128 stands for zero in the data rows.
Here are some points:
[129 133 122 149 131 139 134 129 110 149 157 164 107 136 147 159 164 110
 135 121 122 120 175 143 147 147 130 105]
[  0  97 114 198 117 131  57  86  88 159 138  92  91 112 117 101 112 238
 117 104  55 215 152 165 199 163 105 137]
[126 130 120 171  75 139 159 144 138  91 107 144 145 127 120 103 168  96
 158 188 115 122 127 147  71 123 135 107]
[111  63 120 126 169 106 159 139 116 136 124 141 134 108 171 110 151 112
 132 133 168 145 168 179 109 147 117 115]
[198 176 136 129  83 128 157 141 141 123  88  99 140 141 183  70 134 178
 166 130 176 139 109  82  86 108 114 100]
[176 183 147 129  84 140 169 140 157 141  90  93 141 147 203  66 128 195
 152 131 187 122 115  83  95 103 106 103]
[119 121 132 127 187 121 166 107 114 149 139 154 112  74 152 151 166 145
  86 152 158 125 141 154  60 123 126 143]
[  0 101 118 211 127 150  52  85 117 122 141  82  77 131  76  94 183 144
  69 158   8 153 159 198 255 236 135 168]
[149 129 138 122 136 128 168 128 135 135 146 118 148 130 135 116 154 132
 141 124 158 106 155 131 134 121 116 125]
[151 150 143 129 150 114 135 141 134 133 137 137 121 151 127 126 124 127
 125 136 126 106 119 109 131 135 117 114]
[130 110 128 111 178 113 178  98 118 118 144 163 126  90 160 115 185 105
 109 149 164 145 134 155  64 152 140 130]
[178 105 145 107 150 131 194 140 131 121 158 125 179 139 116  83 155 128
 169 172 165 116 171 114 113 126  98 133]
[116 158 144 121 131 117 135 140 146 119 114 132 140 144 143 141 128 139
 120 130 144 114 139 124 128 121 140 128]
[193 104 142 114 209 152  19 129  69 125  95 144 197 209  90 198  36 155
 119  16 153  60 138 104 187 232 172 130]
[123 121 115 107  41  98 130 206 125  67  86 120 105 161 129 128  81 113
 173 163 144 177 108  75 139 145 169 177]
[155 242 195 136  75  78 160 127 141 118 129 124 134 189 136  79 127 171
 153 119 119  85  55 101 100 140 114  77]
[154 123 132  99 173 146 153 118 132 121 156 127 134 100  83 155 129 148
 143 125 165 123 125 123 111 111 109 103]
[125  81 136  72 155 142 159 165  76 150 126  88 176 156 118 114 116 141
 153 125 175 133 116 135 138 141  99 148]
[ 63  80  13 116  60 100 118 180 145 132  24 122  38  70 174 115  46 141
  98  90 134 156  63  42 173 201 178 173]
[101 159  78 140  31 113 150 181 138  75  79 119 139 126 151  97 143  47
 141 163 108 136 137 123  97 145 130 107]
[  0 111 139 184  40 167  41  76  54 127 217  46 148 180 110  77 146 198
 208 132  55 141 122 158 218 172 184 131]
[184 122 147 110 134 141 190 122 146 140 135 122 135 146 116 141 138 134
 133 118 144 123 115 115 108  91 104  85]
[139 151  98 153 131 121 126 106 135 124 144 127 102 131 147 111 140 127
 103 126  93 108 158 118 137  89 123 148]
[ 16  74  28 139 159  77 110 171 160 113  69 141  68  28 147 127 194 156
  89  88  52 165 135 144 131 109 153 187]
[ 51 107 148  95 124 154  89 132 111  83 161 148 133 119  64 138  83  79
 128 139 100 142 154 115  56 165 143 121]
[133  99 126 145 151 113  85 105  73  65 138 142 139 133 123  98  80 135
  83  98  93 184  88 177 130 159 131  94]
[125 147 131 135 141 130 119 125 159 127 133 133 114 135 141 117 150 118
 104 137 121 102 148 133 133 110 121 144]
[154 106 130 123 165 155 130 107 102 188 175  96 133 145 162 110 147 106
 137 130 140 102 159 140 171 119 132 136]
[115 173 154 157 129 132 154 124 129 162 146 149 126 124 144 149 132 151
 128 126 138 135 127 113 133 116 119 121]
[187 253 170 138  67 106 147 158 145 124  72  83 130 156 202  49 112 215
 174 124 186 144  84  56  86 103 122  94]
Here are 14 more points, each followed by its number:
[110  95  61 132 132 104  70 121  44  63 139 144 136  87 106  88  53 120
  68  56  83 230 111 129 172 165 101 128] 0
[101 127  63 142  56 110 145 187 126  85  69 109 110 108 204  99 118  72
 127 181 139 157 138 134  97 132 131 117] 1
[221  96 178 159  18 167  89 131  94  77 203  91  96 184  77 143  88  16
 188 191 109 255 135 165 225  46  93 124] 2
[ 58  73 146 100 172 133 108 119 125  86 175 135 121 117  69 146 101  64
 127 136 124 138 123 138  76 127 140 114] 3
[166 231 201 121  59 128 123  85 166 138  62 134 121 158 166  89  94 166
 152 111 188 101  87  96 110 157 153 129] 4
[ 63  78 116 149 177 126 148 113 137 155 115 171  69  68 227 139 148 188
  51 141 124 154  95 102  75 186 144 183] 5
[145 126 133 134 160 120 154 110 140 134  91 135 116 132 118 132 119 109
 134 149 107  75 148 131 135 128 113 130] 6
[144 134 123 116 183 127 119 142 119 128 141 120 145 150 115 122 111 101
 135 118 139 103 108 130 155 130  85 113] 7
[135 121 160 115 168 145 131 118 118 101 141 153 122 125 127 138 109 122
 140  94 131 121 124 170 122 132 150 129] 8
[175 103 125  75 202 148 160 144  60 159 163  77 212 165 155  85 132 112
 165 129 180  81 141 173 149 153 112 152] 9
[184 152 100 140 172 130 137 109 146 132 136 134 122  91 102 170 153 156
 115 143 134 106  95 145 108 110 123  99] 10
[195 255 209 128  41  95 106  68 169 114  24  62  99 138 204  40 111 215
 164 122 247 117  55  43 101 123 159  97] 11
[ 12  73 103 117  90 174 132 116 175 141 179 144 146 118  88 161 172  82
 150 158  75 189 183 127 101 114 150 140] 12
[165 118 118  91 154 116 129 114 141 120 138 133 116  80 117 118 136 130
 128 143 130 111 113 152 125 119  97 104] 13
Which of these numbered points is nearest to each point below, looking only along the 8 directions in which the first points spread most? Its number follows each.
[ 37  82 137 141 124 164 110 101 168  98 187 132 138 136  63 152 148  77
 123 141  81 157 192 129  82  83 138 115] > 12
[ 78  87 101  90 150 123  83 181  78  93 142 154 152  75  78 115  70 104
 114  84  94 220 125 130 121 156 112 126] > 0
[ 84 114 148 142 117 146 142 113 150 166 230 136 154 137 104 203 200 121
 107 147  96 136 137 152 114 113 143 120] > 12
[ 90 121  56 124  51  99 120 175 143 109  40 144  65 108 150 127  65 137
 136 111 138 134  85  64 173 203 178 184] > 1
[162 245 163 133  59 104 115 105 133 121  49 105 111 148 195  97 116 155
 137  92 180 120 101  82  94 149 159 115] > 4
[125 128 140 116 154 136 156 111 125 126 132 136 136 107 132 137 163 119
 122 135 129 127 138 149 108 128 135 104] > 13
[ 64 109  80 158 171  69 113 180 148 111  83 141  75  66 100 168 190 166
 108  75  94 129 134 183 150  97 122 158] > 5
[143  42 123  72 144 118  90 143  88 131  79 113 138 144 107 136  84 132
 153  75 129  82  38 115 235 255 187 195] > 0
Now 14 new points, numbered from 0 again:
[180 112 160  97 194 136 142 154  84 143 154  98 167 162 134 107 100 117
 142 127 145  84 119 142 171 126  73 117] 0
[129 122 158 111 110 159  78 128  96 144 176 154 150 155 107 153 127 132
 118 125 121 128 105 161 119 108 137 115] 1
[134 109 127 124 123 118 156 102 156 162  96 134 129 101  81 133 143 122
 109 127  98  85 173 160 127  87 117 150] 2
[121 141 139 137 106 132 128 127 155 148 135 152 149 117 127 152 122 138
 117 106 125 168 129 118 145 105 120 129] 3
[110 139  59 116  30 102 137 192 139  95  45 125 111 103 163 117  81  87
 123 151 144 157 114 101 150 167 158 118] 4
[127 194 120 145  82 104 140 139 130 114  59 109 115 127 191  89 132 146
 136 174 166 132 140  94  99 125 141 116] 5
[ 48  70 168 118 122 179  91  91 144  59 163 151 119 140  51 122 112  28
 126 140  90 142 162 134  50 102 141 117] 6
[199 113 116 107  33 163 128 147  99 110 148  22 136 141  88 144  49 121
 227 150  92 191  68 113 147  99 128 168] 7
[141 112 116 113 163 107 149 105 128 132 138 140 123  62 115 158 170 125
 110 138 137 126 141 147  91 130 127 128] 8
[161 103 157  60 236 135 172 180  63 147 139  75 209 183 115  91  99 131
 154 120 214  92 104 139 153 155  71 149] 9
[116 146 125 167 123 145 150 131 133 145 181 160 126 122 139 140 126 128
 127 122 116 156 161  85 145 102 107 137] 10
[154 192 164 135  66 116 127 105 155 133  59 122 128 153 182 126 122 169
 131 108 204 114 112 105 106 147 158 124] 11
[173 126 102 106 167 114 136 102 161 134 140 130 118 101 108 152 144 152
 119 149 117 102  91 137 118  97 102  84] 12
[117 155 144 148 120 135 152 126 144 166 159 159 124 127 146 176 114 127
 123 126 133 136 154 108 152 104 118 122] 13
The same question for these:
[ 87 103  74 133  92 124 131 182 153 139  55 148  79  96 193 133 101 166
  70 147 152 179 109  90 122 150 144 155] > 4
[118 146 118 179  97 158 129 119 147 121 182 133 134 151 156 160 167 118
 130 146  94 154  99 105 122  25 131 114] > 10
[115 182 124 134 108 123 151 139 133 126  90 103 111 137 186 122 145 139
 124 153 159 120 135 120 130 107 165 136] > 5
[ 73 116 121  97 120 135  85 160 107  95 145 145 145 109  68 129  80  96
 111 132 105 155 152 130  84 160 124 112] > 6
[  0 144 118 197   0 173  51 123  72  97 190  25 136 200  99  82 164 146
 185 144  66 170  93 127 198 165 224 106] > 7
[114  69 203 156 134 203  89  14 121  39 125 178 143 188  39  77 152  44
 126 135 105 148 104 177  70  97 167 121] > 6
[ 99 122 147 122 141 147 151 124 135 133 167 145 127 113 113 165 133 126
 145 128 155 133 174 111 109 113 122 123] > 10
[ 89  96 119  81 127 125  76 167  76 109 146 141 179  68  53 142  81 113
 149 102  97 212 109 140 128 159 129 110] > 1
